In the data rows, zero lies at 7.5, halfway between 7 and 8.
Here is a table of points, one per row:
{9, 6, 5, 7, 11, 9, 6, 10, 9, 9, 8, 3, 8, 4, 7, 8, 10, 8, 6, 12, 12, 7, 8, 8,
 10, 8, 8, 8, 10, 8, 9, 10, 4}
{7, 7, 4, 6, 9, 6, 5, 8, 7, 8, 8, 9, 9, 7, 6, 11, 9, 6, 8, 8, 7, 7, 9, 6,
 3, 9, 9, 8, 4, 8, 14, 5, 8}
{8, 3, 7, 7, 12, 7, 6, 10, 3, 7, 6, 6, 5, 9, 10, 8, 9, 9, 7, 7, 6, 10, 8, 9,
 8, 9, 7, 7, 7, 10, 10, 7, 7}
{7, 4, 4, 8, 8, 6, 6, 6, 9, 8, 7, 7, 9, 8, 9, 8, 6, 9, 5, 7, 9, 5, 8, 7,
 11, 7, 7, 3, 3, 6, 6, 9, 11}
{4, 11, 9, 8, 8, 8, 6, 10, 6, 11, 10, 6, 7, 11, 8, 4, 7, 6, 8, 8, 4, 9, 8, 9,
 7, 6, 8, 7, 8, 8, 7, 7, 7}
{9, 6, 6, 6, 5, 9, 11, 10, 10, 10, 9, 10, 7, 10, 6, 4, 9, 11, 7, 7, 5, 9, 9, 9,
 9, 8, 7, 11, 5, 6, 6, 6, 9}
{9, 7, 5, 8, 10, 7, 11, 10, 11, 11, 8, 8, 7, 8, 11, 9, 11, 7, 6, 7, 6, 7, 7, 8,
 3, 5, 5, 6, 8, 7, 8, 7, 11}
{8, 8, 9, 7, 8, 6, 9, 8, 8, 7, 7, 6, 8, 6, 7, 9, 8, 11, 9, 8, 5, 9, 9, 6,
 12, 10, 9, 4, 5, 7, 6, 7, 11}
{8, 7, 10, 8, 7, 6, 4, 8, 9, 9, 10, 9, 9, 5, 6, 8, 8, 7, 6, 7, 7, 9, 9, 7,
 5, 9, 8, 6, 8, 7, 7, 6, 5}
{6, 10, 6, 6, 5, 5, 6, 12, 8, 7, 7, 9, 6, 7, 6, 8, 7, 8, 9, 10, 11, 6, 8, 6,
 6, 9, 8, 6, 8, 8, 8, 10, 10}
{6, 7, 8, 10, 8, 6, 5, 8, 6, 7, 3, 11, 8, 5, 11, 6, 10, 10, 11, 7, 9, 6, 7, 7,
 7, 7, 9, 10, 9, 9, 6, 5, 9}
{5, 6, 10, 6, 8, 8, 8, 10, 7, 5, 8, 7, 5, 9, 7, 6, 10, 9, 10, 8, 9, 5, 10, 8,
 6, 7, 7, 10, 10, 6, 7, 9, 9}
{7, 8, 5, 5, 6, 10, 7, 7, 8, 6, 10, 10, 5, 9, 5, 9, 3, 6, 8, 6, 8, 9, 8, 7,
 8, 10, 8, 8, 10, 5, 7, 7, 9}
{10, 6, 7, 10, 7, 9, 8, 5, 7, 10, 8, 9, 5, 4, 6, 10, 6, 8, 9, 9, 5, 8, 8, 12,
 4, 10, 8, 8, 8, 8, 7, 10, 10}
{9, 7, 8, 6, 9, 7, 10, 6, 6, 8, 9, 12, 10, 8, 10, 5, 7, 6, 8, 8, 9, 10, 7, 7,
 10, 6, 5, 6, 9, 10, 9, 11, 5}
{7, 6, 6, 9, 5, 5, 7, 12, 6, 6, 7, 10, 8, 4, 9, 7, 8, 4, 9, 6, 7, 12, 8, 7,
 9, 9, 6, 8, 6, 5, 8, 6, 5}
{9, 9, 10, 8, 7, 10, 7, 10, 8, 9, 5, 9, 8, 11, 10, 8, 10, 6, 5, 10, 8, 8, 6, 6,
 6, 13, 7, 9, 7, 7, 5, 9, 8}
{8, 9, 6, 7, 7, 9, 11, 4, 9, 7, 9, 8, 7, 6, 7, 6, 8, 6, 8, 9, 6, 7, 5, 8,
 6, 11, 13, 7, 10, 6, 10, 6, 6}
{7, 8, 9, 9, 6, 11, 7, 9, 3, 5, 11, 10, 10, 7, 9, 8, 8, 7, 10, 5, 10, 5, 8, 12,
 6, 7, 7, 4, 3, 7, 8, 7, 8}
{7, 4, 8, 7, 7, 4, 6, 5, 8, 5, 9, 7, 5, 8, 12, 9, 5, 11, 10, 7, 5, 6, 4, 9,
 8, 8, 7, 6, 10, 5, 8, 8, 4}
{6, 7, 8, 9, 8, 7, 9, 6, 6, 8, 5, 5, 9, 11, 6, 11, 8, 5, 8, 5, 10, 7, 3, 6,
 8, 6, 11, 9, 6, 5, 7, 7, 7}
{10, 8, 9, 8, 6, 7, 6, 5, 8, 10, 8, 8, 8, 6, 6, 4, 6, 9, 9, 5, 11, 4, 6, 8,
 7, 6, 4, 9, 7, 8, 9, 4, 9}
{8, 9, 8, 5, 9, 4, 8, 7, 7, 5, 6, 9, 8, 9, 9, 10, 6, 7, 3, 5, 7, 9, 10, 10,
 7, 5, 8, 7, 9, 11, 8, 10, 10}
{10, 9, 6, 6, 5, 9, 5, 6, 6, 9, 3, 7, 8, 2, 7, 6, 8, 7, 4, 6, 8, 8, 6, 8,
 6, 4, 11, 8, 7, 10, 6, 7, 9}
{7, 8, 6, 9, 8, 7, 8, 8, 7, 6, 6, 11, 8, 9, 7, 4, 10, 7, 6, 10, 5, 2, 10, 6,
 9, 8, 7, 6, 6, 2, 8, 8, 6}
{4, 10, 10, 10, 8, 7, 4, 7, 10, 9, 9, 10, 5, 7, 4, 8, 9, 6, 8, 5, 5, 9, 8, 7,
 10, 5, 7, 9, 9, 8, 14, 12, 8}
{8, 11, 6, 9, 5, 9, 7, 7, 7, 4, 5, 8, 8, 8, 10, 9, 8, 12, 5, 5, 6, 9, 6, 8,
 11, 10, 6, 8, 8, 8, 9, 5, 6}
{7, 6, 5, 9, 7, 9, 9, 7, 8, 7, 7, 4, 6, 10, 8, 8, 3, 7, 7, 11, 9, 10, 10, 6,
 7, 4, 6, 8, 8, 7, 8, 6, 6}
{10, 7, 9, 9, 9, 4, 5, 5, 7, 5, 8, 8, 4, 8, 8, 6, 6, 3, 4, 10, 6, 5, 8, 6,
 8, 11, 8, 9, 6, 9, 5, 4, 8}
{9, 10, 8, 4, 6, 7, 7, 6, 11, 4, 8, 9, 9, 8, 5, 8, 6, 7, 6, 7, 7, 8, 7, 9,
 7, 7, 8, 5, 9, 8, 8, 7, 7}
{7, 8, 7, 9, 9, 8, 8, 9, 10, 5, 7, 6, 10, 8, 8, 8, 7, 9, 10, 6, 6, 9, 10, 3,
 5, 9, 10, 8, 9, 9, 8, 6, 8}
{8, 7, 8, 9, 5, 7, 6, 7, 8, 8, 10, 5, 6, 10, 4, 10, 10, 7, 9, 9, 8, 9, 6, 6,
 8, 10, 4, 7, 7, 12, 6, 6, 7}
{11, 11, 9, 10, 10, 9, 8, 8, 9, 6, 5, 7, 4, 8, 10, 8, 9, 6, 9, 6, 6, 6, 7, 10,
 8, 7, 7, 3, 6, 5, 10, 7, 3}
{6, 8, 7, 5, 7, 7, 8, 10, 5, 7, 9, 4, 11, 5, 9, 8, 6, 10, 9, 10, 6, 7, 7, 6,
 5, 6, 9, 9, 8, 3, 8, 7, 11}
{4, 6, 10, 12, 6, 11, 9, 8, 8, 6, 6, 10, 10, 7, 7, 10, 6, 9, 8, 7, 7, 6, 12, 9,
 9, 8, 8, 9, 7, 8, 6, 9, 5}
{6, 6, 9, 7, 5, 5, 12, 6, 7, 9, 4, 7, 9, 7, 8, 6, 6, 6, 4, 6, 9, 7, 11, 6,
 6, 8, 4, 6, 11, 7, 9, 5, 7}
{3, 9, 8, 10, 6, 8, 7, 7, 8, 6, 10, 4, 4, 5, 8, 5, 7, 9, 4, 8, 7, 5, 6, 7,
 8, 8, 7, 10, 6, 8, 9, 8, 11}
{7, 6, 10, 5, 5, 8, 5, 5, 8, 7, 4, 4, 6, 7, 8, 9, 11, 5, 9, 9, 5, 11, 10, 11,
 7, 5, 6, 7, 6, 4, 5, 8, 6}
{7, 7, 7, 7, 7, 6, 5, 3, 8, 7, 8, 5, 9, 9, 6, 3, 9, 9, 7, 6, 8, 10, 10, 7,
 5, 8, 11, 6, 7, 7, 6, 13, 6}
{11, 6, 9, 7, 5, 7, 5, 10, 7, 3, 5, 9, 9, 11, 5, 5, 6, 6, 9, 11, 7, 9, 3, 8,
 7, 5, 8, 8, 7, 6, 10, 9, 12}
{7, 7, 5, 5, 7, 9, 7, 6, 5, 7, 7, 6, 6, 8, 11, 5, 9, 4, 10, 8, 7, 6, 10, 9,
 12, 10, 9, 8, 8, 9, 10, 6, 12}
{6, 9, 10, 6, 9, 5, 10, 8, 10, 6, 12, 7, 9, 8, 9, 5, 11, 8, 8, 9, 11, 11, 7, 7,
 7, 8, 11, 5, 6, 9, 5, 5, 6}
{11, 5, 8, 10, 10, 9, 5, 9, 7, 10, 8, 5, 12, 11, 7, 6, 6, 9, 7, 7, 7, 7, 5, 10,
 6, 11, 9, 9, 7, 8, 10, 8, 8}
{10, 7, 11, 6, 4, 9, 8, 10, 11, 10, 8, 4, 7, 8, 9, 11, 5, 6, 7, 7, 8, 4, 10, 8,
 11, 8, 12, 10, 7, 10, 8, 9, 6}
{9, 9, 4, 8, 6, 7, 6, 11, 9, 7, 7, 6, 8, 8, 7, 10, 7, 5, 8, 5, 10, 7, 6, 7,
 6, 8, 6, 5, 10, 8, 7, 9, 8}
{8, 8, 4, 8, 6, 6, 11, 7, 5, 6, 9, 6, 8, 7, 6, 8, 10, 7, 6, 8, 9, 7, 7, 8,
 6, 7, 4, 11, 5, 10, 8, 11, 5}
{8, 7, 4, 10, 10, 5, 7, 9, 8, 6, 7, 5, 7, 7, 4, 7, 9, 6, 9, 4, 6, 6, 7, 11,
 9, 8, 6, 10, 11, 7, 4, 5, 6}
{10, 12, 8, 3, 11, 9, 7, 6, 8, 6, 8, 6, 6, 8, 8, 8, 5, 10, 8, 6, 11, 9, 8, 6,
 9, 9, 5, 9, 4, 4, 9, 7, 8}
{4, 9, 8, 6, 10, 8, 9, 6, 9, 9, 3, 8, 8, 8, 7, 7, 5, 7, 11, 8, 6, 9, 7, 10,
 7, 10, 7, 11, 3, 9, 8, 8, 5}
{6, 6, 8, 6, 6, 8, 7, 5, 9, 10, 10, 8, 9, 7, 13, 9, 7, 5, 8, 5, 6, 7, 5, 4,
 6, 9, 5, 11, 8, 7, 6, 9, 7}
Along one direction, these points spread out more than along any other. Take the direction at right angles to it along which they spread out most. Go by this last direction. Where along it does each point below lie, from 0 to 99? The average is 50, and the first point in the table lies past the average. One standard deviation of the points above along it is 16.
{6, 8, 6, 9, 7, 5, 5, 8, 11, 13, 8, 8, 7, 9, 9, 7, 6, 9, 5, 8, 10, 8, 8, 12,
 9, 6, 10, 8, 7, 4, 7, 7, 6} 59
{10, 8, 9, 6, 13, 8, 9, 6, 5, 10, 8, 9, 7, 7, 4, 10, 10, 7, 10, 8, 8, 6, 6, 5,
 9, 4, 8, 8, 9, 7, 4, 8, 10} 48
{2, 7, 7, 4, 10, 10, 8, 9, 8, 6, 6, 5, 9, 6, 6, 5, 5, 6, 6, 8, 6, 6, 4, 10,
 6, 9, 6, 4, 7, 10, 6, 7, 8} 47
{7, 8, 5, 8, 6, 8, 7, 6, 8, 8, 7, 8, 7, 9, 8, 10, 8, 8, 11, 14, 7, 7, 7, 8,
 8, 6, 9, 7, 7, 13, 6, 7, 5} 63
{6, 5, 8, 9, 10, 10, 7, 5, 11, 7, 10, 9, 11, 4, 8, 10, 8, 6, 5, 12, 8, 11, 8, 9,
 10, 8, 5, 8, 9, 6, 8, 6, 9} 62
{7, 4, 8, 5, 6, 7, 9, 7, 8, 9, 7, 9, 8, 6, 5, 7, 8, 8, 7, 7, 5, 3, 5, 4,
 10, 8, 9, 5, 7, 9, 9, 8, 7} 45
{9, 4, 9, 9, 8, 8, 9, 9, 11, 4, 7, 7, 8, 6, 9, 7, 8, 6, 8, 6, 7, 8, 7, 6,
 8, 4, 7, 9, 4, 10, 8, 5, 9} 43
{5, 5, 9, 10, 9, 10, 10, 8, 5, 4, 10, 10, 4, 6, 8, 8, 8, 6, 5, 5, 10, 9, 6, 7,
 8, 6, 12, 9, 8, 6, 7, 8, 7} 50
{11, 11, 9, 9, 8, 3, 10, 8, 3, 10, 8, 6, 11, 4, 8, 6, 4, 7, 6, 8, 7, 9, 7, 9,
 11, 8, 8, 8, 8, 6, 7, 10, 7} 54
{8, 7, 7, 6, 8, 9, 9, 11, 6, 12, 7, 7, 4, 5, 6, 4, 3, 8, 7, 6, 7, 9, 5, 4,
 5, 8, 8, 4, 7, 9, 4, 7, 4} 62
{7, 9, 7, 12, 7, 9, 7, 5, 7, 8, 7, 6, 7, 9, 9, 6, 8, 7, 10, 6, 8, 10, 9, 4,
 8, 8, 6, 4, 9, 9, 8, 9, 11} 50
{7, 9, 6, 6, 7, 12, 5, 6, 5, 9, 10, 7, 10, 10, 7, 8, 9, 8, 5, 7, 3, 7, 9, 5,
 8, 3, 7, 7, 9, 8, 6, 5, 5} 60
{5, 8, 11, 7, 6, 7, 10, 8, 4, 9, 7, 8, 7, 11, 6, 11, 9, 9, 5, 8, 9, 8, 7, 9,
 8, 8, 7, 6, 8, 7, 11, 4, 8} 48
